[+0.50 -0.11 +0.08 -0.38]
[+1.05 -0.25 +0.20 -0.78]
[-6.50 +1.67 -1.49 +4.63]
[+0.16 -0.14 -0.04 -0.11]
[+0.42 -0.09 +0.06 -0.33]
[+0.30 -0.07 +0.04 -0.24]
[+0.14 -0.20 -0.11 -0.10]
[-1.06 -2.23 -3.12 +0.36]
[+1.21 +4.17 +4.82 -0.50]
->
[-6.50 +1.67 -1.49 +4.63]
[-1.06 -2.23 -3.12 +0.36]
[+0.14 -0.20 -0.11 -0.10]
[+0.16 -0.14 -0.04 -0.11]
[+0.30 -0.07 +0.04 -0.24]
[+0.42 -0.09 +0.06 -0.33]
[+0.50 -0.11 +0.08 -0.38]
[+1.05 -0.25 +0.20 -0.78]
[+1.21 +4.17 +4.82 -0.50]

[+2.92 -1.19 +0.92 +0.83 +1.93 +1.20 +6.01 -0.96 +5.60 -3.97 -1.31 -0.63 +1.90 -0.20 -7.02]
[+1.54 -2.28 -3.52 -1.07 -3.55 -2.53 +1.09 -6.54 -1.51 +1.37 -4.14 +0.22 -0.05 +7.05 -0.85]
[-3.29 +0.40 -0.15 +5.79 -2.44 -2.51 -2.40 +2.08 -0.20 +4.57 -3.46 +1.79 -4.86 -0.45 +5.43]
[-4.71 +0.35 -2.66 -0.53 +4.57 -2.84 -7.10 +2.23 +2.41 +2.24 -4.57 -2.00 -2.32 +0.42 -0.33]
[-3.31 +1.71 +3.05 -1.94 -2.20 +4.26 -2.48 -0.04 -3.92 +5.69 -0.67 +4.75 +0.33 -3.40 +4.18]
->
[-4.71 +0.35 -2.66 -0.53 +4.57 -2.84 -7.10 +2.23 +2.41 +2.24 -4.57 -2.00 -2.32 +0.42 -0.33]
[-3.31 +1.71 +3.05 -1.94 -2.20 +4.26 -2.48 -0.04 -3.92 +5.69 -0.67 +4.75 +0.33 -3.40 +4.18]
[-3.29 +0.40 -0.15 +5.79 -2.44 -2.51 -2.40 +2.08 -0.20 +4.57 -3.46 +1.79 -4.86 -0.45 +5.43]
[+1.54 -2.28 -3.52 -1.07 -3.55 -2.53 +1.09 -6.54 -1.51 +1.37 -4.14 +0.22 -0.05 +7.05 -0.85]
[+2.92 -1.19 +0.92 +0.83 +1.93 +1.20 +6.01 -0.96 +5.60 -3.97 -1.31 -0.63 +1.90 -0.20 -7.02]

[-3.91 -1.72 +1.71 -0.05 +2.37]
[+0.16 -2.59 +0.36 -0.73 -0.48]
[-1.15 +0.03 -5.67 +0.51 -2.41]
[+1.82 -4.43 +1.95 +0.46 -3.21]
->
[-3.91 -1.72 +1.71 -0.05 +2.37]
[-1.15 +0.03 -5.67 +0.51 -2.41]
[+0.16 -2.59 +0.36 -0.73 -0.48]
[+1.82 -4.43 +1.95 +0.46 -3.21]

[+1.06 -0.66 +0.53 +4.43 -0.22 +0.32 -2.43 -0.76 -1.36 +1.40 +0.07 +3.08 -4.44 -1.79]
[+0.37 -0.89 +0.84 +2.54 +0.20 -0.12 -1.25 -1.54 -0.69 +0.13 -0.13 +0.80 -1.23 +2.78]
[+1.44 +0.95 -0.27 +3.72 -1.13 +0.14 -2.06 -0.61 -1.59 +1.74 -0.20 +4.62 -6.36 -7.15]
[+0.35 -0.82 +0.87 +2.72 +0.19 -0.02 -1.26 -1.12 -0.77 +0.23 +0.05 +0.48 -1.24 +1.89]
->
[+0.35 -0.82 +0.87 +2.72 +0.19 -0.02 -1.26 -1.12 -0.77 +0.23 +0.05 +0.48 -1.24 +1.89]
[+0.37 -0.89 +0.84 +2.54 +0.20 -0.12 -1.25 -1.54 -0.69 +0.13 -0.13 +0.80 -1.23 +2.78]
[+1.06 -0.66 +0.53 +4.43 -0.22 +0.32 -2.43 -0.76 -1.36 +1.40 +0.07 +3.08 -4.44 -1.79]
[+1.44 +0.95 -0.27 +3.72 -1.13 +0.14 -2.06 -0.61 -1.59 +1.74 -0.20 +4.62 -6.36 -7.15]

[-7.34 +2.48]
[-6.57 +2.87]
[-4.50 +4.99]
[-2.28 +3.37]
[-5.79 +0.96]
[-4.62 +2.06]
[-3.62 +2.37]
[-4.51 +5.08]
[-2.96 -0.21]
[-4.01 +2.83]
->
[-7.34 +2.48]
[-6.57 +2.87]
[-5.79 +0.96]
[-4.62 +2.06]
[-4.51 +5.08]
[-4.50 +4.99]
[-4.01 +2.83]
[-3.62 +2.37]
[-2.96 -0.21]
[-2.28 +3.37]

[-0.39 -0.92 +5.29 +0.46 +2.38 -1.39 -2.50 -2.61 -0.68 +0.50]
[-0.18 -0.53 +0.42 -0.15 +0.00 -0.92 -1.26 -1.59 -1.00 -2.08]
[-0.28 -1.10 -1.03 -0.32 +0.46 -0.34 +2.12 +0.37 +1.80 -0.68]
[+0.94 -1.13 +0.95 -0.42 +0.43 -1.63 -0.90 -0.53 +1.72 +0.43]
[-2.89 -0.74 +3.46 -2.08 +0.59 -0.61 -1.84 +0.40 +0.55 +0.71]
[+2.10 -0.65 -0.44 +1.95 +1.49 +1.67 -1.76 +2.11 +2.35 -0.26]
[-0.97 -1.41 +0.35 -2.68 -0.10 +1.83 -1.77 +0.39 +2.24 +0.78]
[+0.41 +1.46 -0.08 +2.10 -0.13 +0.10 +0.46 +0.60 +1.07 +0.70]
[-0.32 -1.03 -0.17 -0.90 -0.62 +0.21 -0.63 +1.45 -0.30 -0.92]
->
[-2.89 -0.74 +3.46 -2.08 +0.59 -0.61 -1.84 +0.40 +0.55 +0.71]
[-0.97 -1.41 +0.35 -2.68 -0.10 +1.83 -1.77 +0.39 +2.24 +0.78]
[-0.39 -0.92 +5.29 +0.46 +2.38 -1.39 -2.50 -2.61 -0.68 +0.50]
[-0.32 -1.03 -0.17 -0.90 -0.62 +0.21 -0.63 +1.45 -0.30 -0.92]
[-0.28 -1.10 -1.03 -0.32 +0.46 -0.34 +2.12 +0.37 +1.80 -0.68]
[-0.18 -0.53 +0.42 -0.15 +0.00 -0.92 -1.26 -1.59 -1.00 -2.08]
[+0.41 +1.46 -0.08 +2.10 -0.13 +0.10 +0.46 +0.60 +1.07 +0.70]
[+0.94 -1.13 +0.95 -0.42 +0.43 -1.63 -0.90 -0.53 +1.72 +0.43]
[+2.10 -0.65 -0.44 +1.95 +1.49 +1.67 -1.76 +2.11 +2.35 -0.26]

[-1.72 +2.37 +0.48 -1.67 -0.08 +0.69 +2.82 +5.69 -0.28 -0.91]
[-3.45 -6.71 +1.47 -3.87 +4.72 +2.31 +1.54 +7.01 +3.65 -1.27]
->
[-3.45 -6.71 +1.47 -3.87 +4.72 +2.31 +1.54 +7.01 +3.65 -1.27]
[-1.72 +2.37 +0.48 -1.67 -0.08 +0.69 +2.82 +5.69 -0.28 -0.91]

[-5.32 +1.03 -1.47 +3.45 +0.28 +3.81 -0.74]
[+1.32 -3.67 +5.61 -4.81 -4.15 -4.84 -1.25]
[+2.73 +2.04 +2.94 -4.29 -2.68 -4.29 -5.00]
[+1.28 -1.59 +6.87 -1.75 -3.78 +1.35 -5.05]
[-5.50 -6.78 +1.71 -6.61 -3.52 -7.15 -5.46]
[+2.16 -5.36 -2.20 -0.68 +1.96 -1.42 +0.59]
[-3.60 +2.25 -3.20 +2.76 -0.15 +1.70 +1.36]
->
[-5.50 -6.78 +1.71 -6.61 -3.52 -7.15 -5.46]
[-5.32 +1.03 -1.47 +3.45 +0.28 +3.81 -0.74]
[-3.60 +2.25 -3.20 +2.76 -0.15 +1.70 +1.36]
[+1.28 -1.59 +6.87 -1.75 -3.78 +1.35 -5.05]
[+1.32 -3.67 +5.61 -4.81 -4.15 -4.84 -1.25]
[+2.16 -5.36 -2.20 -0.68 +1.96 -1.42 +0.59]
[+2.73 +2.04 +2.94 -4.29 -2.68 -4.29 -5.00]
